In the data rows, zero lies at 4.5, halfway between 4 and 5.
Here are some numbered points:
[8 6 6 5 6 4 5 2 3 4 2 3 4 6 6 8 3 2 2 7 5 6 3 4 3 4 4 5 7 9 9 4] 0
[4 2 1 3 3 4 3 5 3 4 3 2 5 5 3 3 6 2 4 5 5 2 4 4 4 4 3 4 2 3 5 7] 1
[3 3 2 3 6 6 8 3 2 4 4 4 4 3 3 3 5 7 4 4 5 3 6 5 4 5 3 4 4 3 4 5] 2
[4 3 1 3 2 3 3 9 7 5 2 2 4 2 3 3 5 0 3 3 7 3 3 5 2 5 4 4 3 4 4 6] 3
[4 5 9 8 3 4 3 8 9 6 4 5 4 3 4 3 5 9 5 3 3 3 4 5 8 6 4 4 3 3 3 3] 4
[3 4 2 2 5 5 6 4 2 4 4 4 4 5 3 3 5 9 2 4 4 5 4 2 3 5 4 3 3 4 3 7] 5
[8 6 5 4 5 2 3 3 3 4 1 3 3 6 6 6 4 2 2 3 6 6 4 3 3 5 8 6 8 7 6 4] 6
[2 5 2 3 4 6 7 4 3 4 6 3 4 5 3 3 4 8 2 1 3 5 4 4 3 5 5 4 5 4 3 6] 7
[5 4 1 3 7 0 3 1 1 4 1 4 7 5 3 4 4 2 9 9 7 5 6 8 4 5 1 3 3 5 6 5] 8
[6 2 1 3 4 0 2 6 4 5 0 0 3 0 8 7 6 0 4 4 6 5 4 5 2 3 3 3 2 4 6 5] 9
[5 6 9 8 3 4 4 9 7 5 2 2 4 2 4 3 5 7 7 6 4 3 7 8 7 4 7 6 4 4 4 5] 10
[4 3 2 3 5 3 4 5 6 8 7 6 4 2 3 4 5 2 9 9 5 3 8 5 4 4 3 4 3 4 4 5] 11
[4 4 1 3 6 6 7 3 3 5 4 2 4 5 6 7 4 3 2 4 4 5 4 3 3 4 4 2 3 3 4 5] 12
[7 5 6 4 5 5 4 4 2 4 4 4 4 5 7 7 5 3 3 4 4 6 3 3 4 5 9 7 6 4 4 4] 13
[5 4 1 4 5 3 4 6 4 3 0 3 4 1 4 3 6 1 4 6 9 4 5 6 3 3 3 4 4 3 4 8] 14
[3 3 1 4 4 5 4 5 4 3 4 4 6 5 6 6 4 3 2 4 4 6 3 3 4 4 3 3 4 4 4 4] 15
[4 3 1 3 3 4 4 8 5 4 4 3 3 4 8 9 4 3 2 2 5 7 2 3 2 5 4 4 4 5 7 3] 16
[7 6 6 5 3 5 4 6 4 3 5 5 4 5 9 8 4 4 4 2 2 6 3 3 4 4 9 8 8 6 4 3] 17
[9 7 8 4 5 1 4 3 1 4 2 2 3 3 7 7 4 1 4 6 6 7 4 5 2 4 6 4 7 8 9 4] 18
[5 5 1 3 4 2 4 6 7 8 4 2 2 2 4 5 4 1 3 5 7 5 4 5 2 3 4 4 3 3 5 8] 19
[3 3 1 3 4 7 5 4 4 4 5 5 5 9 3 3 4 5 3 2 3 4 2 1 5 3 3 4 4 4 2 7] 20
[5 4 1 3 4 3 4 3 3 4 2 3 5 8 4 3 6 1 4 6 6 4 4 4 3 4 2 3 3 4 4 8] 21
[7 6 5 5 5 6 5 3 3 4 2 5 4 5 5 6 3 3 4 4 4 6 4 3 4 4 8 8 9 8 5 4] 22
[6 5 6 6 3 6 5 3 4 4 4 4 5 5 7 5 4 1 2 3 4 5 3 4 5 5 7 6 8 8 6 4] 23
[4 5 1 4 4 5 4 2 4 5 3 3 5 9 3 4 4 3 2 5 6 4 5 4 3 4 4 3 4 3 5 7] 24
[3 4 2 3 7 5 8 4 2 3 3 4 4 3 4 4 5 9 3 3 5 4 5 4 4 5 4 4 4 4 4 6] 25
[4 6 9 7 5 3 5 8 8 6 5 4 5 5 4 3 5 8 4 4 5 4 4 6 6 6 7 4 4 3 3 2] 26
[3 4 1 3 4 4 4 5 4 6 8 7 5 2 3 3 4 3 9 7 4 5 7 5 4 5 4 5 4 4 3 3] 27
Which point above is nearest to each new point, looking only along the 7 directions in which the numbered points spread most? Its number follows each.
[8 5 7 7 2 3 3 4 9 6 5 5 4 2 5 3 3 6 2 4 5 4 6 8 7 4 4 4 4 2 3 2] 26
[7 6 7 4 5 5 4 5 3 6 9 9 4 3 3 3 7 7 4 2 4 3 4 5 8 6 3 4 4 3 4 4] 26
[4 6 9 5 4 6 5 3 5 6 9 9 5 6 3 3 6 8 2 3 3 3 4 4 9 6 3 4 4 4 3 2] 26
[5 6 9 4 4 5 5 4 2 3 6 4 4 5 8 8 4 3 4 2 4 6 2 3 4 5 9 8 7 5 4 2] 17
[4 5 1 4 4 4 3 4 3 3 4 7 7 7 4 3 6 2 2 4 5 5 3 3 4 4 4 3 4 4 3 7] 24
[3 3 2 1 7 4 5 3 1 4 4 4 4 9 1 4 4 4 2 4 5 5 1 1 3 6 2 3 4 4 4 5] 24
[4 4 2 5 5 6 6 3 4 4 3 2 4 3 3 3 5 2 3 5 5 4 7 5 4 3 3 3 4 4 5 6] 1
[5 3 2 5 5 3 4 4 7 7 4 5 3 1 5 4 4 1 9 8 6 3 9 8 3 3 3 3 4 3 5 6] 11
[3 3 2 4 3 6 4 7 6 4 3 3 5 3 3 3 6 2 3 4 8 3 4 5 4 5 3 4 4 4 4 8] 1
[4 3 1 4 4 3 3 4 5 3 5 6 7 6 5 3 4 3 9 6 5 3 6 8 7 4 3 4 3 3 4 4] 11
[5 6 2 3 6 3 4 7 8 6 3 2 3 3 4 4 4 3 9 8 5 6 8 5 3 4 5 3 3 4 4 4] 11
[3 5 1 4 4 5 4 3 4 3 6 8 8 6 4 2 3 4 9 7 5 4 6 7 7 4 4 4 4 3 3 3] 27
[4 4 1 3 5 2 6 4 2 4 3 3 3 2 3 4 5 5 3 5 6 4 5 5 3 5 4 2 3 2 4 5] 2
[2 3 1 4 4 7 6 4 4 3 6 6 6 9 3 2 5 4 3 2 4 2 2 2 6 4 4 5 4 3 4 5] 20
[4 4 3 5 6 5 6 2 5 7 9 8 5 3 2 4 3 3 9 8 5 5 8 7 4 4 3 3 4 4 4 4] 27
[8 5 7 5 6 5 4 4 8 7 7 5 4 4 4 4 5 9 2 4 4 5 5 6 7 4 3 3 5 4 3 6] 26
[2 4 2 3 6 6 7 3 2 4 5 5 3 5 4 6 3 4 2 4 4 5 4 2 4 4 3 4 4 4 4 4] 12
[3 4 2 3 7 6 8 3 3 4 4 3 3 5 3 3 6 7 2 4 4 4 6 3 4 5 4 3 4 4 4 7] 5
[7 6 9 7 4 2 3 6 8 8 4 2 4 1 4 4 6 8 4 5 5 3 6 7 6 5 4 3 2 4 5 5] 10
[4 2 2 3 5 4 4 3 4 7 9 7 4 3 3 4 6 4 9 7 4 3 5 5 7 5 3 3 3 4 4 5] 27
[3 2 1 3 5 7 5 5 7 6 7 7 4 4 3 3 4 5 9 6 3 4 5 2 5 4 4 5 5 4 3 3] 27
[3 3 2 3 7 4 5 5 2 4 3 5 3 4 6 8 5 4 4 4 4 7 2 2 4 4 3 4 4 4 5 5] 12
[2 4 1 4 4 7 5 3 4 3 8 9 7 7 3 3 4 5 9 7 4 5 4 6 7 5 3 4 5 4 3 3] 27
